One turning vector, and how many ticks it has turned:
The counts run from 0 to 408.
[154 177 134 172 112 103 149  69 163 127 155 117 120 107 119 144 138 121
 172 153 131 152 105 132 131  95 165  98 110 154 144 148 130 115 134 120
 105  88 124 136 110 121 152  95 103 156  71  94 134]
350
[108 169 119 140 147 144 120 113 143 139 176 136 113 115 118 139 161 125
 160 124 144 157  90  95 132  94 124 132 139 128 131 153 145  66  91 151
  98 110 155 165 104  98 123 128 111 190 138  72 139]
215
[131 164 127 106 155 186 123 161 110 106 122 131 131 130 103  92 142 140
 123  92 118 159  90 139 130  92 100 163 140 113 135 134 169  52  78 170
 126 137 139 163  99 132 122 150 146 146 184 116 124]
395
[166 105 187 172 142 107 161 126 159 138 181 118 109 181 102 150 112 105
 106 116 108 118 143 107 144 146 152 121 115 175 111 134 146 158 171  94
 146 133 149 113 143 117 163 127 136 167  98 159 147]
191
[108 109 138 110 181 155 110 149  99 164 160 158 139 193 108 150 109 111
 118  87 157 129 143 127 112 137 134 131 156 135 131 132  98 107  90 128
 131 150 167 136 106 143 137 175 116 137 178 188  85]
250
[124 174 143 123 100 127  97 102 118 138 148 176 120 127  84  99 109 115
 137  69 114 114 138 168 118 123 138  86 163 145 142 114  93  97 114 134
 117  99 117 119 108 185 148 151 155 114 128 169  72]
174
[125 121  85 144 150  94 186 139 126 153  91  77 142 146 143 146 122 114
 126 194 135 131 113 126 120  72 131 136  94 125 151 152 119 105 111 110
 125 119 123 178  74 109 148 108 110 133  84 127 143]
378
[ 76 110  98 125 116  97 140 174 124 141 135 138 120 141  80 116 116 123
  88 109 123  92 138 104 119 140  45 169 133 138 147  93  98  97 108 158
 124 143 167 148 110 101 103 123 157 135 116 164  91]
42
[114 158 118 100 177 146 112 149 129 153 152 142  98 148 114 134 158 101
 144 146 139 116 104 104 107  99 111 163 151 135 127 147 129  56 100 148
 103 125 177 171  80 100 130 142 120 167 157  94 150]
214
[107 125 122  89 128 127 126 167  81 155  86 128 136 147 112 101 102 105
 100 118 108 100 141 182 106 100  89 135 153 115 130 113 100  88 106 139
 135 129 130 144  92 160 130 154 172  77 142 184 106]
203
[121 142  99 108 102  81 143 150 136 130  99 129 130 108  81  80 113 133
 133 147 113  77 143 135 122 130 100 160 129 151 169  90  84  89 115 140
 128 112 155 154 106 136 118 104 155 105  77 156  96]
176
[118 138 128  98 159 125 117 173 126 168 146 134  90 151 107 124 136  95
 112 164 132  72 121 109 103 108 103 180 157 158 109 127 124  84 128 141
 110 135 187 159  96 104 132 140 155 147 143 118 162]
213
[ 90 100 136 155 127  88 147 147 109 165 128 126 127 183  95 146  93  89
  81 118 114 103 161 120 114 141  61 111 134 140 117 119 108 162 163 100
 134 137 137 124 120 127 133 126 154 141 111 186 106]
11
[157 187 144 169 108 120 145  81 149 112 132  90 119  96 126 122 134 127
 157 146 118 166  79 156 136  72 122  92 114 137 120 153 164 108 145 123
 117  96 104 151 117 127 148 104 116 163  78  74 156]
293
[127 111 118 175 112  78 164 107 146 156 132  84 153 130 139 152  93 120
 139 168 144 125 124 130 139 125 114 107 108 151 154 129  88 156 140 109
 134 106 136 144 124 100 142  93 100 145  46 156 117]
408
[110 168  79 170 118 111 147 101 152 129 152 158  99 124  69 125 155 122
 125  99 133 152 128  81 116  95 100  86 102 132 155 133 137  95 101 137
 101 107 117 157  96 144 132 114 122 165 132 121  74]
329
[133 106 134 143 126 102 154 164 133 133 150 164 112 175  60 100 101 123
  90  85 102  94 170  94 137 160 119 139 127 167 149  92 116 125 116 127
 139 135 155 131 129 143 135 131 165 125 125 206  85]
279
[116 151 110 157 118  71 126 104 147 164 181 176  84 141  67 120 135 101
 110 135 127  93 144  72 130 126 142 123 130 170 129 135 117 102 126 143
  89 113 169 145 104 124 121 118 149 170 104 134 112]
299
[126 150 135  94 150 120 144 188 130 144 118 128  92 140  81 106 145  98
  96 158 103  73 132 120 101 117  68 176 139 154 128 103 149  90 144 143
 117 133 159 147 106 113 134 131 170 129 146 126 149]
156
[161 105 154 137 144 124 179 148 133 135  95  55 162 152 164 135 100 116
 128 178 108 142 100 162 141  92 126 156 110 142 129 143 142 116 134 115
 156 129 136 160 118 107 153 119 116 131  81 130 186]
27
[109 163 134 153  96 119 122 122 124 129 170 143  86 124  90  88 145 103
  98 108 101 136 102 107 136 107  87 141 134 148 104 135 176  67 116 169
 109 111 147 141 115 121 106 121 172 180 117  94 148]
185
[143 135 152 129 103  89 136 125 120 143 130 129  93 143 102  75 109  93
  82 139  73  98 117 135 141 105 157 158 130 166 105 139 152  80 134 145
 125 110 155 147 104 152 137 117 191 111  85 148 154]
346
[ 98 152  80 101 158 118 123 126 115 173 120 151 127 145 104 134 125 115
 144 141 158 104 134 130  95  94 140 127 145 120 155 145  70  83  89 130
 104 107 150 164  58 154 145 150 116 117 138 146  66]
90
[ 87 182  83 132 107 131 110  94 116 125 127 138 134  99 105 103 124 143
 152  95 133 162 108 149 121  95  93 106 136 110 159 126 104  74  82 169
 108 104 111 153  91 154 111 123 126 132 119 130  67]
148
[ 84 105  98 101 140 101 111 151  91 174 104 135 147 161 116 123  90 106
 102 127 129  90 147 161 109 122 113 148 150 126 136 126  58  91 102 136
 129 122 149 138  87 148 123 146 147 101 124 189  87]
146
[125 131 152 128  93  93 129 131 109 129 132 127 114 125  96  70 102 105
  88 117  75 116 101 161 146 126 112 172 150 160 101 126 135  70 116 167
 119 110 146 131 118 142 118 116 202 111  86 142 155]
289
[128 115 158 175 126 122 135  95 119 143 193 160 108 182  91 135  99 106
  84  61 101 157 139 114 146 138 143  96 126 155 113 142 145 131 116 123
 121 133 128 123 127 156 136 140 152 168 136 171 101]
221
[113 146  87 163  96  61 142  93 141 158 151 133 110 129 105 115 137 109
 129 157 125 123 103  94 140 113 146 138 111 166 134 145 111  83  98 157
  96 101 168 167  94 104 115  98 137 160  62 121 123]
5
[136 120 178 152 125 113 151 141 122 143 115  71 120 145 138 137  98  92
 107 167 106 103 111 167 128 117  73 137 127 142  98 132 137 143 180 111
 138 127 125 123 135  99 146 110 144 142  72 130 184]
238
[120 183 127 117 111 146 105 129 150 108 164 168 109  95  59  91 152 140
 145  81 129 120 126 107 123 126  81 130 144 151 152  94 126  81 105 168
 108 110 142 137 122 140 111 126 139 157 149 116  87]
71
[165 125 145 157 105  99 168 121 174 102 122  94 170 124  98 118 106 155
 154 117 125 132 134 148 161 136 122 118 101 150 181  92 108 152 124 110
 149 105 112 131 143 136 152  99 103 114  67 166 102]
227
